The rows below fall into families. The same turns and mirrors carry the whole set onto itself and the rows of a family onto each other. For each named row, which other rows are in its family? Write them in the order they are listed.
These 16 rows form 4 families of 4 rows each.
G: [ -2  -1  -9  -6   1  16  -1  10  18 -17  -6  -9  -2 -11   8  14  -8  15
  -7  -5 -18 -21  -4]
C: [ 12  -3  -5 -17  -3  16 -11   9  16 -25  -3  12  -6  -9   8  11   8  16
 -12   0 -12 -20  -2]
A: [ 16 -27  -5  -3   9  -7  -7   7  -1 -19  -5 -24 -13 -33   4   3   9 -12
  -8  38   7   1  27]
W: [ 19  -5 -21 -18  13  -6   3   8 -14  -5  -3  -6   6 -18  -2  -4 -17  25
 -17  -5  -2 -31   9]
M: [  1  -9 -15 -15  15   3   1 -10 -12  -3  -7   3   8  -8  -4  -6  -9  23
  -8 -12  -4 -11   7]
S: [  0  -3 -16 -12  12   6  10   0  -1   8   0   0   0 -17   9   3 -11  28
 -17  -7  -3 -11  -5]
V: [  4  -3   0  10  13 -10 -12  10 -10  -3 -17 -29 -11 -37  -2  -8   6   3
   7  24  29 -11   3]
Q: [ 16 -24 -14  -1  11  -7  -2  13  12 -18  -8 -20  -1 -44   1  11   0 -18
  -7  28  18  -1  12]
B: [ 12   5   4  10  20 -18 -20   4  -8 -14 -15 -16  -9 -22   3  -1   5   2
  14  14  29  -3   5]
N: [ 14 -18 -14  -7  11 -12  -8  -4  16  -9  -9 -13   3 -33   4   7   8 -25
 -10  16  23  -3  23]
T: [ 16 -33 -17 -10   2  -7   0  16   6 -11 -10 -19  -4 -35  -5  12   4 -17
  -7  32  18  -6   9]
P: [  1  -6   7  -3   6 -18  -6   1 -12 -18 -15 -18 -12 -44   3  -7  11   6
   3  34  22  -6  11]
E: [  7  -9  -2   0   4 -12  -9  14 -12  -6 -19 -28 -12 -31 -11  -5   6   7
  11  29  27 -12  -2]
L: [  4   0 -16 -23   9   3   2  -8 -18  -5  -3  -3   3 -10   0  -3  -5  24
 -15 -11  -2 -20  10]
U: [  7  -4   0 -10  -2  13 -10  25   8 -14  -7   9  -5 -17   4  14  14  11
 -17   0  -5 -35  -3]
H: [ -1 -13  -4 -11  -1  15 -12   2  20 -24  -9  13   1  -9   2  10   6  13
  -5  -4 -11 -17  -2]

Which other rows belong to the same family as M? T, E, H
Which other rows belong to the same family as W? B, N, U

